500 stands for zero in the data rows.
Here is a table of points, one per row:
array([322, 341, 546, 455, 595, 421, 476, 603, 755, 507, 583, 240, 266,
       546, 389, 392, 619, 397, 392, 166, 631, 519, 504, 496, 400, 649,
       315, 514, 496, 448, 476, 434])
array([594, 308, 632, 606, 613, 666, 687, 465, 380, 579, 253, 477, 552,
       663, 209, 369, 593, 372, 501, 467, 391, 274, 295, 495, 505, 590,
       634, 450, 547, 497, 555, 445])
array([419, 531, 407, 487, 418, 572, 465, 375, 664, 652, 438, 634, 477,
       390, 580, 319, 628, 575, 546, 596, 847, 442, 380, 464, 523, 728,
       518, 473, 435, 560, 663, 533])
array([530, 455, 484, 481, 510, 465, 500, 484, 247, 466, 382, 466, 588,
       431, 520, 475, 442, 493, 416, 390, 491, 596, 585, 242, 643, 425,
       648, 565, 433, 738, 629, 379])
array([547, 618, 648, 509, 291, 526, 732, 472, 454, 504, 464, 487, 488,
       540, 532, 503, 440, 781, 412, 464, 351, 458, 776, 430, 480, 668,
       570, 333, 609, 430, 484, 564])
array([335, 382, 532, 399, 694, 573, 397, 524, 474, 688, 412, 705, 411,
       688, 690, 558, 573, 594, 388, 555, 491, 370, 585, 565, 410, 402,
       653, 459, 425, 546, 406, 622])
array([566, 474, 594, 491, 529, 587, 570, 458, 683, 381, 660, 662, 530,
       420, 421, 392, 482, 498, 453, 443, 688, 728, 391, 232, 512, 216,
       608, 526, 499, 592, 434, 777])
array([568, 557, 629, 429, 616, 509, 468, 486, 653, 709, 471, 277, 594,
       390, 417, 549, 473, 445, 373, 531, 283, 396, 592, 336, 584, 338,
       593, 409, 480, 319, 654, 614])
array([562, 585, 608, 546, 445, 616, 419, 599, 478, 509, 564, 548, 433,
       596, 676, 488, 280, 554, 494, 466, 554, 199, 427, 434, 585, 424,
       303, 547, 486, 628, 506, 329])
array([462, 550, 398, 779, 542, 402, 234, 255, 567, 644, 418, 481, 602,
       561, 621, 428, 363, 427, 565, 406, 459, 536, 587, 512, 427, 606,
       479, 566, 565, 424, 638, 456])
array([374, 710, 568, 448, 526, 535, 465, 362, 475, 425, 557, 595, 607,
       398, 470, 653, 461, 456, 384, 644, 491, 691, 391, 433, 592, 621,
       431, 559, 602, 466, 585, 654])
array([420, 686, 191, 282, 493, 463, 412, 443, 656, 657, 312, 596, 534,
       474, 419, 602, 485, 634, 543, 335, 380, 549, 496, 711, 552, 374,
       617, 611, 561, 542, 412, 428])
array([314, 381, 534, 488, 503, 643, 410, 688, 445, 356, 534, 530, 643,
       529, 549, 626, 494, 427, 529, 264, 434, 660, 525, 420, 401, 671,
       462, 463, 350, 550, 511, 571])
array([640, 334, 665, 324, 379, 480, 474, 517, 581, 555, 377, 548, 286,
       472, 635, 824, 395, 500, 620, 547, 658, 545, 492, 504, 495, 605,
       441, 300, 549, 704, 556, 402])
array([565, 611, 636, 669, 243, 528, 474, 505, 592, 714, 559, 444, 609,
       345, 387, 480, 575, 351, 335, 578, 507, 515, 425, 637, 700, 480,
       506, 520, 366, 672, 550, 363])
array([519, 332, 413, 724, 578, 608, 389, 401, 539, 371, 498, 592, 290,
       519, 523, 380, 293, 607, 322, 664, 423, 645, 609, 542, 335, 393,
       642, 284, 452, 517, 553, 408])
array([479, 751, 613, 659, 638, 561, 271, 573, 432, 436, 457, 489, 496,
       590, 376, 731, 721, 522, 416, 672, 550, 474, 420, 566, 231, 291,
       349, 313, 457, 513, 527, 470])
array([186, 307, 416, 398, 365, 568, 225, 657, 346, 491, 692, 499, 427,
       451, 126, 442, 478, 559, 507, 369, 368, 448, 540, 454, 555, 657,
       420, 404, 433, 645, 594, 578])
array([338, 533, 597, 549, 540, 646, 498, 291, 552, 446, 592, 396, 538,
       680, 429, 431, 485, 564, 620, 719, 541, 467, 576, 535, 634, 515,
       426, 643, 824, 688, 545, 590])
array([690, 370, 477, 441, 419, 566, 396, 530, 528, 644, 459, 463, 402,
       369, 296, 641, 456, 617, 512, 531, 539, 591, 399, 684, 321, 459,
       648, 623, 652, 619, 307, 477])
array([403, 603, 523, 563, 467, 377, 496, 457, 496, 675, 485, 538, 337,
       474, 609, 278, 603, 338, 855, 568, 368, 411, 496, 216, 350, 415,
       599, 556, 395, 613, 329, 497])
array([414, 549, 333, 355, 472, 584, 672, 689, 542, 561, 553, 715, 554,
       653, 598, 363, 509, 609, 344, 691, 380, 529, 399, 528, 487, 559,
       460, 483, 396, 506, 501, 457])
array([514, 604, 672, 563, 526, 391, 446, 761, 509, 321, 529, 605, 532,
       201, 536, 420, 563, 375, 769, 586, 405, 513, 388, 545, 483, 665,
       762, 391, 647, 370, 430, 382])
array([415, 705, 523, 524, 416, 280, 504, 513, 459, 332, 470, 328, 492,
       546, 452, 357, 361, 551, 471, 627, 605, 420, 483, 591, 427, 613,
       728, 644, 540, 594, 566, 657])
array([572, 698, 358, 612, 797, 539, 575, 725, 492, 536, 388, 529, 508,
       569, 382, 636, 385, 483, 392, 302, 580, 493, 453, 446, 461, 616,
       599, 646, 687, 555, 470, 503])
array([348, 524, 609, 528, 374, 602, 794, 476, 290, 460, 483, 470, 498,
       313, 689, 565, 581, 406, 447, 342, 538, 527, 653, 733, 391, 368,
       495, 549, 508, 575, 636, 555])
array([691, 664, 337, 520, 605, 706, 609, 408, 349, 492, 329, 618, 481,
       525, 266, 419, 515, 390, 679, 472, 512, 695, 537, 632, 560, 519,
       339, 428, 231, 478, 546, 434])
array([668, 485, 401, 437, 435, 523, 621, 410, 605, 391, 495, 343, 523,
       477, 501, 554, 790, 522, 417, 473, 484, 549, 735, 368, 433, 407,
       634, 553, 486, 557, 624, 448])
array([550, 569, 604, 433, 771, 533, 378, 494, 527, 298, 438, 611, 432,
       282, 447, 367, 513, 654, 546, 466, 416, 298, 739, 707, 581, 429,
       295, 615, 426, 551, 327, 525])
array([790, 440, 271, 468, 448, 694, 568, 493, 411, 523, 550, 648, 509,
       478, 403, 511, 406, 124, 477, 512, 624, 256, 656, 488, 453, 629,
       444, 399, 707, 376, 309, 663])
array([722, 381, 455, 533, 635, 233, 613, 464, 491, 414, 793, 683, 536,
       662, 551, 687, 531, 505, 564, 512, 382, 394, 443, 563, 368, 591,
       473, 676, 369, 734, 646, 434])
array([689, 502, 662, 491, 317, 533, 450, 312, 506, 410, 657, 606, 557,
       590, 564, 297, 618, 590, 528, 158, 514, 491, 426, 670, 463, 376,
       551, 513, 588, 330, 624, 572])
array([442, 448, 442, 579, 586, 494, 577, 531, 686, 366, 575, 528, 722,
       382, 539, 488, 392, 618, 259, 499, 659, 307, 480, 480, 545, 415,
       515, 385, 367, 524, 294, 221])
array([583, 421, 487, 397, 591, 392, 314, 391, 365, 363, 354, 403, 539,
       546, 562, 502, 648, 628, 488, 568, 728, 506, 522, 502, 740, 713,
       684, 506, 361, 327, 541, 487])
array([610, 501, 364, 606, 190, 414, 430, 789, 497, 496, 514, 550, 567,
       572, 408, 563, 523, 680, 606, 509, 573, 425, 592, 399, 489, 296,
       441, 572, 413, 238, 662, 647])
array([515, 509, 367, 685, 540, 305, 710, 391, 349, 666, 644, 449, 464,
       337, 505, 503, 717, 837, 470, 447, 433, 567, 436, 454, 447, 617,
       317, 256, 644, 452, 381, 545])
array([583, 516, 581, 477, 412, 437, 466, 461, 570, 484, 307, 590, 439,
       369, 564, 568, 557, 443, 380, 506, 442, 517, 580, 217, 548, 612,
       287, 700, 533, 467, 586, 540])
array([474, 464, 327, 560, 450, 266, 525, 606, 330, 424, 443, 439, 338,
       589, 547, 441, 673, 298, 385, 564, 623, 561, 540, 546, 837, 259,
       458, 408, 666, 575, 440, 607])
array([575, 656, 698, 162, 650, 395, 528, 536, 338, 731, 764, 454, 445,
       622, 413, 363, 408, 490, 551, 590, 635, 654, 621, 499, 502, 503,
       536, 499, 442, 388, 516, 370])
array([441, 400, 381, 296, 534, 517, 533, 444, 642, 423, 520, 306, 751,
       482, 601, 628, 599, 418, 650, 541, 415, 312, 403, 580, 462, 516,
       461, 341, 385, 604, 510, 711])
array([452, 615, 405, 294, 504, 367, 439, 401, 380, 402, 504, 566, 423,
       490, 653, 496, 302, 350, 407, 357, 453, 368, 260, 487, 407, 388,
       467, 258, 565, 441, 681, 417])
array([605, 353, 302, 467, 620, 625, 611, 660, 636, 414, 588, 218, 296,
       404, 633, 448, 326, 522, 632, 646, 363, 594, 370, 581, 533, 478,
       407, 543, 467, 466, 759, 508])
array([511, 435, 459, 456, 461, 545, 401, 533, 285, 584, 458, 232, 841,
       476, 655, 300, 420, 512, 576, 634, 662, 620, 554, 447, 231, 490,
       352, 599, 560, 508, 346, 430])
array([480, 455, 580, 713, 575, 654, 633, 558, 362, 662, 531, 445, 461,
       437, 677, 638, 499, 732, 689, 341, 540, 491, 354, 500, 735, 392,
       550, 540, 477, 372, 438, 658])
array([322, 487, 459, 503, 398, 459, 727, 285, 457, 380, 374, 480, 300,
       483, 264, 660, 323, 495, 513, 555, 581, 383, 405, 471, 350, 450,
       522, 699, 282, 280, 316, 477])
array([282, 515, 535, 560, 493, 526, 594, 691, 677, 511, 505, 620, 544,
       597, 551, 503, 646, 369, 640, 609, 566, 577, 691, 527, 477, 532,
       526, 583, 644, 328, 605, 281])
array([548, 396, 511, 365, 431, 625, 386, 488, 434, 410, 413, 543, 438,
       558, 617, 460, 682, 562, 264, 600, 253, 529, 263, 510, 480, 476,
       404, 747, 617, 346, 352, 334])
array([518, 418, 624, 441, 421, 318, 610, 527, 718, 349, 288, 486, 651,
       767, 448, 475, 326, 552, 693, 449, 403, 639, 429, 512, 593, 454,
       300, 289, 533, 579, 370, 469])
array([354, 358, 455, 513, 548, 461, 441, 281, 450, 530, 755, 537, 615,
       444, 442, 660, 459, 401, 686, 578, 467, 548, 580, 405, 658, 422,
       566, 532, 597, 329, 440, 227])
array([493, 307, 668, 617, 540, 221, 470, 510, 504, 683, 443, 596, 610,
       405, 511, 464, 391, 350, 324, 594, 477, 608, 532, 673, 536, 531,
       440, 609, 367, 427, 503, 743])
array([560, 633, 470, 566, 369, 627, 393, 510, 602, 433, 699, 277, 374,
       716, 680, 592, 487, 343, 461, 421, 336, 619, 493, 539, 589, 698,
       589, 450, 274, 530, 209, 578])
These points spread out most along one direction. Take the direction at right angles to it along which they spread out most. Then take the direction at right angles to both along which they spread out most. Go by this last direction. For each point below, how far along it does it lie, from 0 to 99? The average is 50, and the first point in the table lies past the average. One standard deviation of the points above along it is 16.
array([282, 515, 535, 560, 493, 526, 594, 691, 677, 511, 505, 620, 544,
       597, 551, 503, 646, 369, 640, 609, 566, 577, 691, 527, 477, 532,
       526, 583, 644, 328, 605, 281]) 27
array([568, 557, 629, 429, 616, 509, 468, 486, 653, 709, 471, 277, 594,
       390, 417, 549, 473, 445, 373, 531, 283, 396, 592, 336, 584, 338,
       593, 409, 480, 319, 654, 614]) 61
array([335, 382, 532, 399, 694, 573, 397, 524, 474, 688, 412, 705, 411,
       688, 690, 558, 573, 594, 388, 555, 491, 370, 585, 565, 410, 402,
       653, 459, 425, 546, 406, 622]) 45
array([314, 381, 534, 488, 503, 643, 410, 688, 445, 356, 534, 530, 643,
       529, 549, 626, 494, 427, 529, 264, 434, 660, 525, 420, 401, 671,
       462, 463, 350, 550, 511, 571]) 63
array([610, 501, 364, 606, 190, 414, 430, 789, 497, 496, 514, 550, 567,
       572, 408, 563, 523, 680, 606, 509, 573, 425, 592, 399, 489, 296,
       441, 572, 413, 238, 662, 647]) 76
array([560, 633, 470, 566, 369, 627, 393, 510, 602, 433, 699, 277, 374,
       716, 680, 592, 487, 343, 461, 421, 336, 619, 493, 539, 589, 698,
       589, 450, 274, 530, 209, 578]) 62
array([668, 485, 401, 437, 435, 523, 621, 410, 605, 391, 495, 343, 523,
       477, 501, 554, 790, 522, 417, 473, 484, 549, 735, 368, 433, 407,
       634, 553, 486, 557, 624, 448]) 72
array([354, 358, 455, 513, 548, 461, 441, 281, 450, 530, 755, 537, 615,
       444, 442, 660, 459, 401, 686, 578, 467, 548, 580, 405, 658, 422,
       566, 532, 597, 329, 440, 227]) 24
array([479, 751, 613, 659, 638, 561, 271, 573, 432, 436, 457, 489, 496,
       590, 376, 731, 721, 522, 416, 672, 550, 474, 420, 566, 231, 291,
       349, 313, 457, 513, 527, 470]) 43
array([480, 455, 580, 713, 575, 654, 633, 558, 362, 662, 531, 445, 461,
       437, 677, 638, 499, 732, 689, 341, 540, 491, 354, 500, 735, 392,
       550, 540, 477, 372, 438, 658]) 82
array([690, 370, 477, 441, 419, 566, 396, 530, 528, 644, 459, 463, 402,
       369, 296, 641, 456, 617, 512, 531, 539, 591, 399, 684, 321, 459,
       648, 623, 652, 619, 307, 477]) 41
array([348, 524, 609, 528, 374, 602, 794, 476, 290, 460, 483, 470, 498,
       313, 689, 565, 581, 406, 447, 342, 538, 527, 653, 733, 391, 368,
       495, 549, 508, 575, 636, 555]) 79
